In the data rows, 128 means zero.
Some points, one per row:
[78, 111, 92, 122, 177, 115, 98, 83, 181, 83, 119, 102, 114, 67, 160, 132]
[103, 120, 130, 107, 119, 115, 154, 138, 191, 76, 134, 86, 106, 113, 135, 139]
[178, 204, 120, 102, 94, 196, 125, 148, 96, 159, 147, 128, 93, 190, 129, 122]
[87, 85, 135, 124, 136, 128, 94, 73, 220, 90, 135, 94, 117, 109, 111, 99]
[68, 74, 109, 207, 222, 100, 132, 100, 128, 130, 159, 83, 142, 87, 90, 136]
[140, 161, 176, 44, 85, 100, 86, 178, 71, 180, 106, 171, 105, 82, 97, 118]
[57, 63, 136, 146, 122, 91, 121, 56, 158, 84, 101, 121, 106, 98, 109, 111]
[64, 118, 119, 236, 237, 72, 154, 97, 156, 101, 130, 84, 167, 64, 116, 164]
[87, 196, 82, 167, 140, 121, 134, 147, 94, 165, 133, 56, 109, 135, 91, 111]
[124, 97, 115, 155, 131, 110, 233, 192, 130, 248, 163, 168, 198, 205, 153, 135]
[129, 199, 168, 75, 74, 114, 85, 148, 65, 176, 119, 131, 92, 86, 97, 125]
[187, 80, 138, 120, 117, 169, 165, 175, 172, 95, 134, 184, 168, 135, 218, 99]
[98, 152, 113, 194, 250, 103, 135, 117, 124, 146, 128, 101, 167, 86, 92, 114]
[149, 186, 162, 77, 91, 80, 143, 169, 105, 169, 86, 145, 113, 112, 106, 98]
[126, 192, 102, 114, 151, 140, 169, 113, 146, 162, 115, 129, 122, 211, 129, 113]
[98, 101, 116, 255, 155, 92, 221, 157, 194, 169, 192, 161, 176, 116, 133, 119]
[162, 164, 151, 107, 99, 168, 109, 113, 77, 121, 124, 136, 102, 220, 122, 127]
[187, 89, 115, 85, 103, 170, 102, 91, 166, 121, 135, 169, 124, 144, 110, 109]
[177, 164, 106, 109, 122, 156, 125, 67, 107, 102, 115, 73, 68, 197, 103, 109]
[60, 136, 113, 169, 163, 68, 188, 94, 159, 87, 188, 151, 167, 52, 147, 165]
[139, 186, 149, 71, 83, 106, 97, 186, 95, 150, 103, 134, 113, 109, 97, 88]
[134, 218, 110, 147, 110, 123, 147, 126, 123, 110, 173, 99, 113, 191, 106, 105]
[106, 114, 96, 141, 95, 118, 125, 86, 176, 109, 118, 131, 128, 100, 122, 169]
[136, 160, 132, 128, 157, 137, 185, 182, 102, 217, 170, 105, 150, 190, 133, 148]
[131, 86, 158, 75, 99, 148, 76, 101, 170, 114, 120, 162, 84, 60, 151, 142]
[116, 233, 83, 149, 105, 154, 138, 167, 129, 211, 134, 123, 129, 154, 133, 140]
[84, 113, 120, 235, 172, 75, 127, 98, 136, 96, 169, 97, 171, 65, 115, 149]
[57, 100, 110, 113, 123, 62, 90, 54, 197, 70, 89, 118, 82, 135, 76, 129]
[56, 69, 121, 222, 167, 34, 140, 91, 159, 98, 157, 128, 196, 90, 94, 135]
[73, 226, 111, 197, 110, 96, 163, 99, 74, 145, 70, 108, 163, 117, 94, 117]
[81, 131, 92, 157, 183, 132, 182, 99, 155, 146, 120, 90, 112, 180, 114, 133]
[94, 76, 143, 138, 179, 109, 134, 123, 204, 100, 141, 71, 135, 98, 115, 173]
[128, 163, 148, 75, 73, 96, 103, 148, 84, 125, 68, 161, 36, 95, 106, 130]
[93, 105, 124, 178, 222, 141, 156, 134, 149, 143, 101, 93, 115, 136, 139, 110]
[59, 115, 112, 183, 206, 63, 158, 81, 145, 99, 116, 99, 181, 87, 91, 129]
[121, 158, 131, 107, 135, 143, 134, 156, 144, 137, 136, 132, 123, 244, 148, 119]
[87, 98, 144, 216, 255, 57, 187, 124, 127, 151, 146, 105, 151, 100, 140, 86]
[178, 150, 149, 101, 95, 176, 120, 143, 30, 119, 65, 93, 58, 155, 103, 111]
[130, 163, 138, 44, 64, 155, 77, 79, 81, 99, 57, 122, 103, 164, 90, 80]
[203, 60, 246, 47, 60, 160, 102, 214, 94, 136, 97, 227, 139, 100, 174, 156]
[94, 147, 103, 176, 192, 97, 149, 80, 134, 126, 125, 95, 113, 175, 99, 89]
[91, 185, 89, 135, 135, 94, 215, 126, 120, 159, 136, 123, 142, 144, 137, 112]
[139, 152, 142, 122, 157, 144, 184, 135, 98, 156, 136, 88, 114, 246, 85, 102]
[171, 150, 137, 81, 77, 101, 101, 147, 76, 177, 88, 176, 111, 120, 102, 136]
[140, 122, 104, 101, 146, 147, 181, 148, 140, 155, 136, 85, 162, 212, 95, 146]
[130, 127, 108, 212, 105, 96, 161, 115, 231, 141, 188, 137, 194, 106, 190, 148]
[98, 93, 137, 196, 123, 95, 145, 126, 191, 114, 161, 137, 161, 52, 172, 220]
[95, 236, 128, 95, 118, 142, 166, 128, 115, 125, 108, 90, 95, 166, 119, 119]
[110, 129, 77, 114, 128, 121, 106, 91, 127, 124, 61, 105, 82, 172, 93, 107]
[168, 211, 137, 73, 80, 210, 139, 128, 58, 116, 115, 112, 106, 169, 102, 96]
[111, 108, 171, 140, 79, 96, 102, 157, 148, 89, 167, 177, 167, 56, 226, 216]
[142, 103, 171, 136, 73, 162, 106, 111, 200, 105, 133, 181, 145, 66, 160, 161]
[137, 174, 231, 45, 82, 120, 58, 125, 115, 124, 104, 150, 84, 76, 96, 151]
[158, 192, 115, 66, 97, 151, 106, 149, 50, 190, 74, 131, 115, 98, 99, 122]
[135, 84, 198, 128, 97, 99, 73, 161, 135, 99, 158, 197, 121, 96, 166, 197]
[153, 117, 116, 97, 95, 162, 79, 138, 57, 156, 49, 93, 97, 123, 96, 110]
[95, 87, 77, 119, 146, 73, 105, 87, 168, 66, 122, 104, 91, 111, 91, 150]
Then 12 other points, each followed by its number:
[91, 117, 152, 153, 103, 78, 129, 148, 250, 153, 167, 140, 172, 89, 199, 158] 0
[179, 132, 131, 131, 112, 221, 188, 200, 192, 172, 169, 123, 188, 186, 182, 134] 1
[139, 168, 148, 85, 90, 111, 140, 165, 105, 123, 74, 148, 127, 157, 135, 98] 2
[67, 95, 77, 189, 178, 96, 126, 97, 129, 113, 159, 99, 151, 124, 107, 160] 3
[98, 119, 128, 145, 208, 119, 140, 103, 140, 120, 140, 78, 155, 163, 102, 124] 4
[166, 118, 213, 112, 107, 172, 118, 142, 155, 92, 112, 137, 139, 108, 133, 85] 5
[108, 103, 89, 161, 212, 154, 214, 142, 125, 128, 104, 55, 153, 181, 88, 123] 6
[214, 115, 184, 71, 103, 158, 95, 172, 100, 192, 163, 188, 121, 159, 170, 80] 7
[102, 151, 94, 157, 199, 85, 193, 137, 122, 148, 154, 90, 153, 119, 106, 114] 8
[135, 113, 81, 111, 112, 116, 134, 78, 180, 64, 136, 111, 100, 84, 96, 155] 9
[105, 152, 109, 141, 139, 92, 122, 125, 69, 174, 152, 91, 129, 129, 94, 95] 10
[237, 96, 146, 174, 106, 219, 139, 255, 102, 230, 157, 238, 174, 141, 232, 98] 11
Which of these numbered points is nearest to each point below, ignoring the 2 directions in which the first points spread most? Its number follows each.
[67, 148, 92, 171, 168, 63, 135, 142, 89, 144, 140, 74, 150, 118, 125, 117] > 10
[186, 160, 121, 135, 84, 199, 126, 158, 104, 228, 145, 141, 116, 255, 148, 105] > 7
[248, 117, 134, 112, 61, 196, 105, 156, 126, 78, 140, 124, 106, 142, 188, 100] > 5
[182, 119, 178, 105, 69, 177, 89, 142, 190, 75, 144, 177, 126, 86, 157, 177] > 5
[161, 175, 81, 103, 105, 156, 82, 85, 74, 136, 88, 134, 96, 170, 94, 139] > 3
[150, 110, 208, 110, 78, 154, 129, 203, 126, 153, 175, 255, 197, 82, 210, 124] > 7
[182, 98, 81, 154, 122, 182, 157, 116, 253, 97, 187, 159, 199, 125, 181, 144] > 1
[85, 114, 123, 193, 170, 167, 161, 81, 253, 96, 161, 132, 172, 96, 147, 155] > 5
[133, 128, 156, 73, 138, 121, 86, 119, 62, 188, 153, 144, 125, 123, 96, 101] > 10
[89, 99, 203, 114, 81, 104, 78, 151, 149, 99, 98, 173, 147, 86, 137, 157] > 2
[210, 117, 137, 74, 81, 208, 110, 134, 90, 155, 129, 168, 129, 173, 182, 130] > 7
[79, 157, 105, 215, 169, 81, 178, 152, 114, 147, 144, 125, 125, 186, 134, 116] > 2
[165, 117, 113, 113, 125, 168, 114, 128, 202, 106, 151, 121, 156, 122, 139, 90] > 5
[119, 107, 107, 251, 173, 100, 254, 143, 151, 192, 202, 119, 238, 168, 142, 128] > 7
[130, 84, 86, 175, 143, 186, 190, 182, 175, 147, 217, 132, 209, 145, 205, 96] > 1
[214, 100, 142, 92, 100, 211, 123, 159, 84, 99, 155, 175, 121, 152, 122, 115] > 6
[86, 164, 96, 188, 209, 82, 211, 141, 83, 158, 159, 117, 153, 117, 110, 122] > 8
[113, 106, 68, 131, 163, 103, 98, 76, 206, 51, 117, 133, 79, 106, 74, 121] > 9
[132, 148, 106, 143, 169, 142, 205, 107, 108, 101, 114, 54, 131, 196, 110, 102] > 6
[95, 139, 82, 142, 164, 108, 126, 128, 112, 104, 103, 88, 100, 170, 71, 153] > 3
[46, 72, 110, 190, 156, 88, 140, 99, 149, 87, 147, 94, 160, 96, 142, 139] > 3
[157, 156, 169, 54, 95, 114, 143, 145, 68, 80, 61, 166, 86, 195, 90, 101] > 2
[196, 89, 190, 124, 67, 156, 81, 120, 137, 107, 148, 170, 171, 109, 165, 163] > 5
[65, 73, 98, 108, 139, 74, 157, 97, 182, 61, 137, 103, 94, 63, 100, 150] > 9
[79, 148, 61, 174, 160, 111, 156, 115, 211, 86, 155, 101, 120, 120, 133, 135] > 9
[197, 78, 131, 168, 67, 169, 120, 255, 130, 254, 147, 255, 215, 135, 255, 81] > 11
[128, 112, 95, 95, 67, 152, 84, 114, 106, 116, 76, 93, 118, 178, 106, 126] > 3
[125, 83, 121, 181, 149, 77, 130, 153, 250, 97, 228, 156, 204, 79, 145, 159] > 0
[120, 144, 113, 154, 126, 116, 123, 152, 99, 219, 130, 131, 175, 235, 110, 100] > 7
[133, 152, 142, 213, 190, 69, 242, 126, 120, 190, 153, 130, 136, 108, 112, 116] > 8
[171, 127, 140, 123, 95, 199, 112, 173, 162, 121, 137, 202, 169, 169, 226, 165] > 1
[130, 165, 128, 120, 102, 153, 158, 150, 114, 208, 109, 129, 160, 235, 120, 123] > 0
[168, 89, 137, 77, 80, 164, 84, 65, 62, 126, 105, 134, 108, 136, 117, 146] > 3
[151, 133, 168, 147, 77, 172, 164, 214, 85, 185, 149, 255, 189, 87, 238, 153] > 11
[119, 106, 137, 138, 82, 93, 83, 152, 121, 104, 162, 205, 102, 102, 142, 178] > 3
[150, 83, 123, 147, 135, 174, 124, 236, 173, 168, 210, 226, 255, 122, 234, 76] > 11
[154, 79, 147, 105, 82, 156, 118, 208, 147, 161, 166, 255, 192, 74, 232, 119] > 7
[103, 177, 162, 81, 64, 130, 112, 167, 59, 148, 71, 126, 119, 130, 117, 122] > 2
[122, 94, 90, 98, 153, 113, 89, 68, 182, 53, 121, 112, 106, 93, 125, 137] > 9
[117, 100, 212, 99, 93, 129, 124, 169, 159, 105, 126, 218, 119, 71, 173, 185] > 2
[198, 102, 111, 169, 122, 159, 238, 166, 157, 218, 159, 128, 180, 220, 147, 132] > 1
[183, 158, 129, 76, 54, 159, 91, 107, 95, 73, 53, 95, 70, 123, 111, 132] > 9
[126, 132, 150, 164, 121, 168, 194, 123, 123, 167, 118, 74, 124, 201, 117, 105] > 5
[228, 78, 173, 131, 70, 210, 163, 166, 93, 160, 158, 255, 187, 127, 183, 131] > 11
[184, 105, 117, 103, 90, 219, 80, 153, 170, 131, 188, 235, 144, 133, 196, 127] > 7
[105, 84, 122, 232, 165, 66, 146, 84, 186, 183, 149, 73, 150, 99, 115, 106] > 10
[172, 143, 110, 117, 83, 195, 101, 124, 65, 78, 131, 158, 100, 134, 94, 116] > 3
[231, 99, 170, 136, 95, 255, 140, 204, 168, 133, 153, 209, 125, 148, 220, 101] > 1
[178, 102, 144, 55, 89, 156, 71, 118, 68, 137, 50, 99, 58, 137, 68, 166] > 3
[123, 33, 122, 204, 117, 86, 176, 180, 248, 139, 210, 134, 250, 126, 204, 137] > 1
[87, 192, 104, 112, 117, 115, 186, 161, 80, 152, 130, 88, 125, 125, 129, 111] > 8
[131, 111, 149, 146, 87, 164, 98, 109, 194, 116, 166, 155, 137, 109, 197, 224] > 0
[165, 131, 191, 69, 99, 156, 113, 135, 89, 99, 115, 131, 111, 165, 121, 119] > 4
[192, 157, 141, 130, 104, 255, 136, 138, 133, 200, 140, 155, 164, 225, 175, 102] > 1
[106, 95, 135, 217, 151, 88, 152, 148, 176, 138, 192, 154, 182, 92, 184, 162] > 7
[132, 117, 99, 220, 236, 105, 162, 66, 151, 99, 151, 84, 130, 170, 88, 119] > 4
[160, 160, 97, 25, 100, 133, 75, 77, 84, 102, 81, 109, 64, 141, 98, 121] > 9
[198, 157, 126, 50, 74, 153, 95, 93, 53, 134, 90, 165, 104, 177, 117, 140] > 3
[135, 155, 138, 59, 87, 105, 31, 159, 102, 197, 130, 185, 103, 126, 135, 111] > 10
[143, 119, 254, 91, 99, 110, 84, 156, 116, 107, 103, 200, 195, 89, 168, 156] > 2
